Families of rows that turns and mirrors carry onto each other, the same ones carrying the whole set onto itself: the rest of each named row's family, in list order
4 families of 8 rows
tozi: [.11, .12, .09, .04, .16, -.04, .08, .21, .24, -.05, .02, -.04, .19, .22, -.07, .15]
lom: [.06, .12, -.21, .22, -.20, .12, -.02, .18, .03, -.01, .01, -.20, -.21, -.07, -.17, .15]
totub: [.15, .12, .09, -.06, .04, -.12, .20, -.02, .25, .21, -.03, .08, .09, .09, -.06, .19]
zul: [-.01, .20, .10, .35, .13, -.13, .09, .05, .20, .14, .09, .03, .05, -.04, -.17, .15]
Mik: [.08, .39, -.01, .09, -.02, -.25, .12, .18, .27, .11, -.06, .06, .16, .25, -.03, .21]
tebat: [.20, .31, -.32, .06, -.15, -.20, .03, .14, .02, .12, .00, -.19, -.33, -.10, -.02, .18]
rugeb: [.31, .10, .07, .04, .11, -.23, .19, -.02, .17, .26, -.08, .06, .05, .07, .00, .08]
movi: [.11, .21, -.22, .13, .03, .03, -.12, .22, .03, -.13, .05, .03, -.18, -.16, .19, .26]
Rugi: [.11, .16, .21, .23, .18, -.03, .15, .17, .17, .07, .04, .05, .11, .01, -.17, .19]
vugaf: [.13, .15, -.16, .18, -.13, .00, .00, .24, -.08, -.04, -.06, -.32, -.23, -.01, -.15, .08]
zap: [.15, .26, -.27, .16, .04, -.05, -.09, .26, -.02, -.11, .13, -.11, -.26, -.15, .11, .12]
Dafe: [.22, .31, -.11, .08, -.23, .03, .11, .20, -.07, -.01, -.11, .04, -.23, -.01, .21, .14]
Bet: [.01, .23, .14, .32, .11, -.10, .10, .18, .16, .07, .11, .09, .04, .08, -.14, .17]
vin: [.10, .22, -.32, .04, .06, -.20, -.02, .16, -.02, .21, -.02, -.23, -.28, -.03, -.07, .25]
fuzi: [.09, .27, -.19, .06, .09, .01, .00, .32, .07, -.04, .04, -.04, -.25, -.20, .18, .27]
gelon: [.13, .32, -.25, .12, -.25, -.10, .01, .08, -.04, .03, -.04, -.01, -.23, -.06, .19, .09]
Zakub: [.05, .37, .16, .03, .01, -.22, .18, .12, .21, .11, -.04, .05, .09, .20, -.10, .25]
fuza: [.16, .42, .10, .07, .08, -.32, .14, .19, .15, .11, -.08, .01, .10, .18, .04, .17]
sesi: [.23, .18, .03, -.07, -.02, -.07, .10, .20, .31, -.12, .11, -.07, .18, .14, -.03, .08]
marag: [.23, .40, -.27, .06, .07, -.18, -.01, .11, .03, .15, -.10, -.16, -.33, -.04, -.05, .14]
sele: [.24, .07, .07, .02, .04, -.19, .14, -.14, .15, .12, .09, .04, .05, .06, -.09, .02]
Buvig: [.19, .11, -.05, -.04, .07, -.01, .19, .18, .26, -.03, .10, -.10, .23, .10, -.05, .08]
zat: [.19, .16, .11, .00, .07, -.18, .27, -.04, .16, .22, .08, .03, -.02, .00, -.06, .06]
fudu: [-.01, .28, -.20, .08, -.02, .07, -.05, .24, .05, -.16, .14, -.09, -.23, -.13, .06, .23]
Sis: [.12, .27, -.25, -.02, .00, -.28, -.08, .13, .04, .09, -.01, -.15, -.37, -.02, -.02, .25]
rato: [.22, .34, -.14, .13, -.27, .00, .07, .08, -.08, .05, -.19, -.07, -.13, -.12, .13, .13]
migi: [.07, .48, .07, .15, .01, -.26, .08, .23, .34, .09, -.08, -.02, .11, .12, -.02, .19]
raz: [.21, .32, -.19, .06, -.14, -.04, .00, .05, -.04, .06, -.22, -.01, -.24, .03, .19, .03]
mitil: [.06, .04, .04, .00, -.06, -.06, .13, .21, .23, -.08, .13, -.06, .22, .14, -.03, .15]
popo: [.02, .16, .13, .26, .06, -.09, .14, .21, .16, .07, .20, .01, .10, -.05, -.17, .25]
rit: [.15, .09, -.21, .20, -.16, .05, .02, .19, -.14, .02, -.05, -.21, -.17, .09, -.15, .11]
zuf: [.16, .15, -.28, .30, -.14, .04, -.03, .26, -.03, -.01, -.04, -.21, -.18, -.04, -.03, .04]

The rest of the family of rugeb: lom, fuza, marag, fudu, raz, mitil, popo
The rest of the family of sele: zul, Dafe, vin, fuzi, sesi, migi, rit

